Turns in one plane each, and the order they were made in; the first pair answered:
turn C:
[ -4   7   2  17   1   6 -24  14   0  -3  11  13  17   0 -18 -22] => [ -8  21  22  -6  14   9   0   7  -3  -8  10   9  -3  18  -8 -22]
[ -6   1 -14 -12   7  15  18 -13   3   9   1   0 -11   0  -7  15] => [ -5  -4 -24   5  -3  13   0  -6   4  11   4   3   2 -10 -15  15]
[ -3  11   6  -9   0   1   8 -20  -4  10   0   6  -3  12  -5  -3] => [ -1   1  -8  -5  -6   2   7 -21  -4  19  -5   5   2   0  -5  -1]
[ 17   1 -12  17   2  -1   6   0   6   2   5 -17 -11   3   7 -13] => [ 17   3 -11  20   2  -1   2   1   5  -1   8 -17  -9   4   5 -14]
turn D:
[  0   4   5  -6 -11  -4   2 -14  -9  -3  -2  15  -3   1  -1  -3] => [  0   6   6  -2 -12  -6  -2 -11  -9  -4   2  16  -1   3  -1  -3]
[  4  -4 -14   0 -13   1  -1  -7  -1  12  -7   0  -1 -13  -2   5] => [  5  -1  -9   8 -15  -2 -14   1   1   4   2   2   4 -11  -6   2]
[-7  6 10 -1  6 -1 10 -1 -6 -2  1  5 -2 11  3 -9] => [ -8   5   6  -4   4  -1  12  -5  -8   2  -2   6   0   9   2 -10]
turn Q:
[ -5  16   3  -6 -11   5  -4   5   0  26  -9  -8   0   7  -3  -7] => [  2   2 -10   1  -9   4  -5   8  11  27  -9 -13  -3  -3   1   0]
[-16  15  14 -10  -7  -1   1  -2 -15  -5   4   4   4  13  -4  -7] => [-11  -7 -14 -14  -7   2  16 -11  -7  11 -10  -2  -5  -6   4   4]
[  0  22  22   3  -6  -3  -8   6   0 -11  -5  20   1   7   5   1] => [ -1  12   5 -11  -8   3  13  -9  -2   8 -24  19  -5  -4  10   5]
turn M:
[ -5  -7  -6   9   3   9  12 -12  19   3 -14   0 -17  -9   5  14] => [-15  18  23   5   2   8   4  -9   0  -2  -9  11  -8  11  -7   0]
[ -6  13   3   6 -14  -4 -16  -3 -13  -4  -6   1  10  22 -10  -8] => [  6 -13 -24  17 -12  -3 -14   2  10  -3  -6  -9   1   1   1   7]
[  5  -4   5   4   3   4  -6   4   2 -13  -4  -2  -5   5   4   3] => [  4  -5   2  -4   1   6   4  -2   0  -6 -11  -3  -9   5   6   4]
[  2  -2   2   4   0  -5 -12  -3   0  -5   7   5   1   3   1  -5] => [  3 -11  -9  -2   2  -2  -1  -8   2   4  -1   2  -5  -3   5  -1]
Then:
(two turns a pair)
[ 10  -6  -2  12   8  -5 -10  12  20 -13  13 -15  -2   5  10  10] => [  3 -14 -26   1  -6   2   2  -3   3  20 -12  -7   5 -10   4   9]  M C
[  7 -10  -7  12   3  -1  -6  10   4  -5   4  -3   4  -1   1   1] => [ -2   4   8  -8   6   3  10   1 -10   0  -3   1  -3  12   2  -3]  Q C
[-11  16   9 -21  -8   4  11 -12 -16   9 -15   1   3   8  -4  -9] => [ -6   4 -11  -1 -21   0  -8  -4 -14  16 -13   6  20  -8 -13  -8]  C C
[  0 -12 -18   6 -13   1 -16   5  -1   4   1   6  11 -18  -9   2] => [ -9  14  14  -6  -6   1 -13   4 -16  -6   5  10   8   6 -13 -10]  D Q
[ -6  -5 -12  -5   5   2  18  -2   0  12 -14   0 -11   3  -6  -7] => [  2  -6  -7  15   8  -4  -4  15  16 -10   6  -4  -7   4  -6  -5]  Q C
[  8  -4  -4   0   8   9  13  -5  16   4 -10 -14  -6   6  19  -2] => [  3   1  -1  -6   6  10  17  -9   7   9 -17 -11  -5   8  16  -3]  M Q
[  3  -9  -1  19   9  -8  -7   5  10  -9  -2 -10 -14   6   2   1] => [ -4   6  15   7  10  -5  -1   0  -3 -10  -5  -5 -14  20   0  -6]  C Q
[ -6 -11  -7  11   9  -8  -1  12  23  -8   2  -6  -7   5   7   8] => [-20   8  10 -10   5  -4  12   1  -1   4 -10   6  -5  20  -1  -4]  D M
[ -3  19  18   1  -2  -2  -1   6  -6  -9   7   1   2  17  -4 -15] => [  2  14  15   8   1  -3  -6  10   4 -15  14  -4   1  13   0 -12]  M Q
[  0  -5  -5  10  -7  -3 -12   4  -7   1   5   6  11 -10  -6  -3] => [ -5  -4  -8   2 -10   0  -2  -3 -12   9  -4   7   9 -10  -6  -3]  Q Q
[  6  -3   7  22  -1  -6 -28  17  11 -16  15  -4   8  -9  -2   0] => [-10  22  31  -9   0   0  -5   0 -15  -7   2   6   2  13  -6 -12]  Q D
[ -6   8  13  -9  -2  -3  11   2  23  -3  -6   0 -16   5 -10   1] => [ -7   3   7 -10  -4  -2  15   0  23   2 -10   0 -17   0  -8   2]  M D
[ -7  19  16  -5  -9   0  -6  -2 -18   4   2   9  14  11 -12  -8] => [-10  17  12 -11 -10   2   0  -7 -21  10  -4   9  13  10 -11  -7]  C D
[ -2   5   7   1   6   2   4  10   8 -13  19  -7 -16   5   5   8] => [ -6  -4 -10 -12  -2   7  20  -2  -1   9  -1  -4 -17  -6   4  10]  Q C
[-12   5  -7 -12   6   8  25 -24  -9  -1 -19   4  -4  16  16   3] => [-15  14   2  13 -10   3 -12 -10 -20  -7  -7  17  25  17  -3  -8]  C M
[ 4  6  2 -4 10 -1  7 -6  1 -4  5 -1 -7  7  3  2] => [  4   1  -4  -6   8   2   9 -10   0   1  -1  -1  -7   3   4   2]  M D
[ -1   5  -1  10  -4   0 -15   7  -9  -3   4   5  12   0 -11   2] => [  2  -4  -9  13  -4   0 -15   7  -5   0   3   4  11  -6  -8   5]  Q M
[ -6  13  35  -7   6  -4   5  11  -4 -15  22   1 -13  23  -6  -4] => [ -1 -24 -22  -9 -15   1  19  -6  -4  29 -10   3  -6 -19  -7   8]  Q C
[  0  -4   3   7   1  -3 -10   0   0 -11   4  -2  -4  -7   1   6] => [-5  4  9 -6  3  0  0 -6 -7 -7 -1 -1 -9  0  1  4]  C Q
[ -1  -1  -1 -10   9   1  21  -5  -1   2  -7  -4 -12   7  11   1] => [ -4   6   5 -11   7   2  19  -7  -8   6  -8   0  -7  12   8  -3]  M Q
[  3  -9  -8  11  -4  -3 -10   5   9  -4   4  -2   3  -7   0   6] => [-7 11 14 -9 -2  0  3 -4 -8 -1 -1  4 -2 10 -3 -4]  C Q
[  2 -11   7  -3   0   4   9  -6  -7  21 -12   7  14 -12 -10  -3] => [  1   3  31  -1  10   2   3   1  -5   2   3   7  11   6 -10  -8]  M C
[ -9   0  10 -18   3   0  15  -7  -9   0  -3   1  -7   8   6  -1] => [-10  -7  -7  -7 -11  -1   2  -5 -15  12  -8   9  10  -6  -5  -2]  D C
[  3  -4   5   4  14  -3  -3   0  10 -11   2  -4  -6   8   2   4] => [ -5   1   6  -9   8   1   8 -10  -3   3 -13   0  -5   9  -1  -1]  Q D
[ -1   3   4  13  -2   1 -14   6  -1  -8   7   3  12   2  -9  -2] => [  6  -9  -3   6   8   4   3   3  14 -10   5 -10  -5  -1   6   8]  C M
[-14  -4 -14  10  -7   0   6  -1   7   4   1  -8  -5 -22  10   4] => [-16  14  11  11   1  -2  -3   8   5 -14  15  -6  -4  -4   6  -3]  C C
[ -2   8  11  -9   6   2  13  -4  -5  -2 -14   0 -12   4   6   4] => [  7   2   9   8   9  -2  -3   8   8 -17   0  -5  -9   0   7   8]  Q Q
[-12  -2 -10  -5  -7   5   8  -8  -9  18 -13   5   3  -2  -5  -2] => [-15   5  -3  -6  -7   4   6  -7 -14  16 -11   8   4   3  -7  -5]  Q M
[ 15  -1 -10   5   2  -4   4   2  15  -2   2   1   5 -13  -2   6] => [  5  13   2  -3  -5  -4   4  -3  -5   7  -4  10  14  -4 -12  -3]  M D
[ -7  -1   4 -13  -8  -1   8 -10 -11  14 -10   6  -2   5  -8  -6] => [ -5  -2   2   1 -15  -5 -10  -2 -10  11  -4   8  10   0 -15  -8]  C C
[ -1  -3 -12  10   0 -16   0   4   8  -2  19  10 -10   0  15   8] => [ -3  -7 -18   2  -2 -12   9  -2   4   8  11  10 -12  -4  17   9]  D D
[  7   4 -14   1 -13   1   4  -1  -7   9 -13   1   7  -9  -3  -1] => [  5   7 -10  -2 -12   1   7  -2 -10  10 -14   3   7  -6  -3  -3]  Q M
[ -4   8   1  12  -7  -4 -17   8  -6  -4   9   4  17  -5  -6  -9] => [  1   0  -5  16  -4  -5 -19  11   5  -8  12   0  13  -9  -1  -4]  M Q
[  2  -3   4   4   4   3  -8  17   3 -11  16  -9  -9  17  10  17] => [  4 -15 -14  -2   1   5   3   9   6   2   3 -11 -13   6  14  23]  C C
[ -2  -4  -1  -4  10   1   9   3  12   4   7 -10 -17   9   8   3] => [-9 12 13 -1  1 -2 -6  7 -4  4  9  0 -2 18 -5 -9]  D M
[  4  -3   6   1  -8   6 -12  13  15  -2   3  -4  -5  12  -8  -8] => [ -1  -2   1 -12 -11  10   2   3   4  12 -11   0  -9  10  -8 -10]  Q C
[  6   0   9   1  13   0  -3  10  14 -11  11  -9  -6   2   3   1] => [  8 -12  -8  -2   9   2   4   3  16   1   0 -11  -7  -9   6   6]  C C
[ -3  21  25  -5  12  -3   0   6  -7 -16   2   3  -7  16   4  -2] => [  0  17  23  -1  14  -3  -4  10  -1 -20   6   0  -9  15   6   0]  M Q
[  4  -1   4   2   6   2 -10   7   2 -10   7   3   9  13  -9  -8] => [  8  -9  -1  -1  13   3   0   4  13 -11   5  -3  -3  11   0  -2]  C M
[ -2  -2   4  -5   2   7  18 -11  -3   3  -7  -7  -7   8   3  -1] => [  2  -8 -10  15  -9   4  -3  -3  -2   6  -2  -3  11  -6  -5  -2]  C D
[  4  -2  -2  -7   4   5  13 -10  -1   5  -3  -5 -14  -5   6   7] => [  2  10  16   1   5   0  -2   1  -3 -10  10  -2  -6   7   2   0]  Q Q
[  0  10  13  10  -2   0 -16   7 -10 -15  10   2   3   8  -4 -10] => [ -8  12   9 -11  -3   5   6 -11 -21   3  -7   5  -6   8  -2  -9]  M M
[ 5  7  4  6 -4  0 -6 -5 -5  3 -7 17  3 14 -5 -6] => [ 11  -3  -3  16   0  -1 -10   1  10  -5   0  11  -1   9   1  -1]  C M
[  9 -13 -11   9   7  -1  -8   3   7  -1   3  -4   5  -7   4   6] => [ 8 -6  3  1 17  1  1  2  9 -8  5 -7 -5  4  8  5]  C D
[  3 -11  -3   3  -2  -5   8  -7  -4   2  -1  -3   0  -1   3   8] => [ 5 -5  6  6  2 -6  4 -2 -1 -8  7 -4  0  6  2  5]  Q C
[ 1  4  5 -1 -2 10  8 -5 -6 10 -9  6 -4  6  9 -3] => [  6   0   2  16  -5   6 -11   5   1   4   1   6   5   0   5  -2]  D M
[ -5  -4 -10   8 -15  -7 -10   0  -6  20 -10  12  12 -10 -10   0] => [-11  16  23  -7  -1  -5  -1  -1 -11   3  -3   9   0  17  -5  -5]  C C
[  3  -5 -14   5   0   1  -4   2  15  10  -4  -8   8 -10  -7   3] => [ -2  13   9   5   2  -1 -10   6   6   1   3  -1  12   6 -13  -5]  D Q
[ -4   6  22   5  -4   0   4   9  -9  -5   5  16   3  17  -4 -12] => [ -1 -14  -9   8 -15   2   8   1  -7  15 -10  17   7  -7  -4  -5]  Q C
[ 10 -16 -13   2  10   0  12  -1  20 -11   6 -11 -22  -8  17  14] => [ -4  -8 -16 -18  -4   6  22 -18  -9  17 -18   2 -11 -10   5   5]  M C
[ -6   4  12 -23  20  -5  10   1  -9  -9   8  -8 -19  21   1   3] => [  4 -23 -23  -8  12  -6   7   2   8   2   2 -13 -16  -7   6  15]  D Q
[-7 11  7 -7 -3  4  0 -3 -6  2  3  1  0 15 -4 -4] => [  2 -11 -15   1  -2   5   2  -2   9   4   1  -6  -5  -3   5   6]  C Q
[-11  17  14  -5   2   3  -7   1 -11  -6  -4   6   5  11  -4  -8] => [ -6  -5 -17   4  -8   2  -8  -1  -5   9 -13   6  12 -12  -4   1]  Q C
[ -9   6   3 -11  -8   2   7  -7 -17  12 -14  15   5  -4  -4  -2] => [-10  12  15  -8  -6  -1   1  -2 -18   2  -7  15   5   4  -5  -6]  D C
[ -2 -11 -19  -6 -10   1  16  -4 -11  22 -19   5  -2 -15  -6   2] => [  9 -19 -24  19  -8  -5  -6  13   7   5   0  -1   2 -20  -5   6]  M M
[  7  -2   6  19   7  -6 -24  15  17 -21  22  -7   3  -1   2  -1] => [ 11 -16  -8  19   7  -4 -17  12  25 -15  15 -11  -3 -12   8   5]  Q M
[  6 -13  -8 -10  11   5  22  -9  10   0  -3 -11 -20  -4  15   8] => [ 10 -11  -6  22  -1  -3 -20  10  10 -12  17  -2  10 -10  -1   2]  C C
[ -6   8   2  -1  -9   1  -4   0 -11   4  -1   8  10  -1 -10  -7] => [  0  -7 -13  -6  -6   3   9  -6  -2  10  -7   1   0 -10  -3   1]  C Q
[ 0 -4 16 -9 -2 -2 18  2 -5 23 -7 -6 -9  1  5 -7] => [  3   1  25  -5   5  -4  12   9   2   9   5  -9 -13   8   7  -6]  M C
[  6 -10  -9  12   4  -4  -8   8  11  -4   1  -4   4  -7   2   3] => [  0   8  16  -3  11  -3   1   5   1 -11   3  -3  -2  12   1  -4]  Q D
[ -1  -3 -12  -7  -3  13   6   9   3  15  -5   3   2  -7   5   2] => [-3 12  8 -1 -3 10 -6 16 -4  2  5  6  9  5  0 -7]  Q Q
[ -7  -8 -11  -9   6   0   3 -11 -11  17 -21  -2   0  -3  -1  -2] => [  2  -6   2  17  12  -7 -22  10   5 -11   6  -7   4   3   0  -1]  Q C
[-12  23   5 -14  -3  -6  23  -3  -4  21 -13   6  20   8   5 -14] => [-13  26   6 -10  -5  -8  17  -1  -5  18 -11   7  25   9   2 -17]  D C
[  0 -13 -20  -9  -4   4   6  -7   2   9 -11  -5  -1 -13  -1   5] => [ -9  10   7 -19  -3   4   6  -7 -14   4  -7   4   3   7  -9  -7]  M C
[ 11 -18 -23  23  -3  -8   3   4  11  -6  -3  -2   0 -15  10  -1] => [  8 -19 -27  13  -4  -6  13  -4   4   4 -12  -1  -2 -17  12  -2]  M Q
[  1  11  16  -2  13  -2  -1   9  15 -21  11 -11  -9  13   9   0] => [  3   6  10   4  11  -3  -5  10  18 -22  14 -13  -8   9   9   3]  Q M
[ -6   1  18  -7  19  14   3  13  -6 -15  -1  11   0   8  -1 -13] => [ -3  -1  17  -4  19  13   0  16  -1 -18   2   8   1   7   0  -9]  M Q
[  1 -17  -3   3 -11  -3  -9   5  15   2   0 -20   4  -5  -4  13] => [ -6   2  23 -14  -4   0   3  -1   4  -2   1 -18  -3  16  -4   5]  Q C
[ 21   9  -7  23   0 -22 -14   4  17  -7  29   0   4  -6   2  -4] => [  6  28   7 -19   0 -15  23 -22 -11  15   1   8  -8  10   2 -11]  Q C
[ -1  10   8 -10   1  12  11  -9  -3   3 -14  12  -4  10  -5   1] => [  1  11   8  11  -4   7 -14   4   0  -5  -1  17  11   7 -14  -2]  C M
[  0 -23 -25  17 -13  -3 -12   5  10  -5   9   5   4 -17   3  -2] => [-14  -6  -9 -19  -8   5  22 -16 -12  12 -11  11 -10   0   4  -7]  D M
[ -6   4   3   3   0  -2 -13   1   0  10  10   2  15  -1   4 -13] => [ -8   5   5 -13   6   1   6  -9   0  13   2  -1   2   3  11 -10]  C C
[-3  9 11 -3  5 -1 -1  4  1 -8  7 -1 -4  9  3 -4] => [  2  -6  -7  -3   4   1   6   1  10  -1   1  -5 -10  -5   9   5]  Q Q
[  6   8   7   9   2  -7 -13   9   4 -16  12  -5  -4   8   1   0] => [  3   6   6 -11   8  -2  12  -4   0  -7  -1  -9 -18  10  10   3]  C Q
[  9 -15   8   5   6  -6  11   5  20  -8   7 -27 -10  -6  13  12] => [  7 -22  -8  16  -9  -7  -3   6  13   5   1 -19   9 -20   1  12]  D C
[  4  -6 -16   7  -5  -2  -3  -4  -2   4  -8   6  10 -12  -3  -6] => [  2  11  10   6   3  -4  -6   3  -3 -14   4   6   5   6  -2 -12]  Q C
[ -6  -1  -9  -6  -9   1   4  -5 -12  12 -10  10   7  -4  -3   3] => [  3  -9 -10  12  -3  -5 -10   9   7  -6   7   3   5  -6   2   8]  Q D
[  0  -4  13  -1  10  12 -11   0   0  -9   9   2   4   3 -14  -6] => [ -2 -12  -1  -9   4  15   0  -9  -5   8  -5   5   3  -6 -14  -4]  Q C
[12  0  1 -2  4  5  4 -1 -3 -5  7 -7 -6 -2  8 -2] => [12 -1 -2  2  2  4  1  1 -1 -6  9 -6 -3 -4  6 -3]  D Q
[  6   9  28 -17   8  -7   1   6 -21  -9   6  -8  -9  12   5  10] => [ 14 -17  -1 -14   8  -5  11   2  -4   1  -1 -18 -18  -9  15  22]  M D
[ 12 -18  -6  -6  15  -3  16   2  12 -10   0 -14 -33   8  14  22] => [ 11  -7  10   8  15  -8  -5  15  13 -26  17 -10 -24  18  10  16]  M M
[  9 -10  -1  13  11 -15  -4   5   6  -7   6 -19 -16  -3  15   4] => [ -2   6  15  -8  11 -11  10  -5 -13  -1  -4 -14 -19  12  13  -2]  Q D
[ 10 -17  -7   6   9  -1   4   9  17 -11   5 -14 -13  -7  10   5] => [  8 -15  -7  -3  10   1  15   4  14  -6  -2 -14 -17  -6  12   6]  Q M
[ -5   6   4  -9  -3   0   8  -7 -12  10  -8   5   1   4  -7  -3] => [  4  -3  -1  13   1  -4 -11   9   8  -7   9  -2   4  -2  -6   2]  Q Q
[ -2   3  -4 -10  -8   7  10  -6 -11  12 -14   6   1   4  -7  -1] => [  6 -12 -19   2  -5   5   6   0   4   8  -9   0  -2  -6  -1   8]  M M
[ -3  13  17  -7   6   3  -1  -5  -3 -10   2   2  -7  11   2  -7] => [  6  -7  -7  -3   7   3   6  -6  11  -4  -2  -6 -14  -5  13   6]  M D
[ 0 -4  1 -5  6  3  4 -3 -2  0 -6 -1 -5  0  3  1] => [-4  1  3 -2  2  2 -3 -1 -8  1 -5  3  3  1 -5 -3]  C M
[ -9   2  -1 -19  -3   8  18 -16 -16  17 -16   5  -1   6  -3  -2] => [  9 -14 -12  23  -2  -2 -20   9  13  -8  12  -2   9  -9  -4   6]  Q C
[ -4   4   4 -10  -2   0  13  -8 -12   7  -8   6  -4   8   2  -9] => [  6  -4   1  14   2  -6 -10   8   9 -12  11   0  -2   3   5  -3]  Q Q
[-10   1  -1   1  11   9   7  -4   8  -2   4   3  -9   8 -14   3] => [ -8  -5 -12   7   6   8  -1  -2   9   1   3   4  -3   0 -18   4]  C C
[  7 -14 -16  11  -2   2 -10   5   8   1   3  -5   2 -12  -6   1] => [-2 10 16 -9  7  5  1 -1 -5 -6  4 -2 -6 15 -5 -8]  Q C
[ 22   7  15  17  16 -10 -14  12  18 -20  22  -6  -8  14  17  11] => [ 7 29 34 -6 12 -6 -1  0 -9 -7  8  5 -6 32 10  0]  M M
[-15   4   6 -15   3  -2   8 -12 -12   6   0   0   1  20  -6  -9] => [ -6 -17 -16 -10   4   0  15 -13   3  10  -4  -8  -5   4   2   2]  M M
[  6 -15  -6  12  10   3 -11   3  15  -6   9 -16  -8   6  11   3] => [  5 -18  -9   6  11   5  -3  -2  15  -1   5 -19 -14   4  13   5]  Q M
[  7  -6  -7  10  -2   1 -12   4   6   2  -1   0   1  -6   3   1] => [  3   8  12   3   1   1 -10   4  -3  -4   3   4   0   8   1  -4]  D Q
[  1  -1  -1 -10  11  -5  13  -3  -8  -1 -11   5   3   5 -12  -4] => [  4   0   6  -6  17  -8   8   3   0 -12  -2   0  -1   9  -8  -3]  M C
[ 2 -4 -6 12 12 -2  3  9  7 -6  7 -7  0  2  9  6] => [-2  8  8  8 11 -2  1 10 -2 -8  7 -2  6 11  4  0]  M M
[  5   1  12  14   9  -3 -15  15   4 -18  12  -6   5  10   1  -4] => [  8 -20 -19  15   1  -1  -7   6   7   4  -3  -6   7 -13   2   3]  M C
[  8  -1   0 -22   2   7   9 -13   3  12  -9   7 -17  10   8   4] => [  5  -1  -8  -3 -16   3 -17  -5  -7  19  -6  17   9   0  -9  -2]  D C
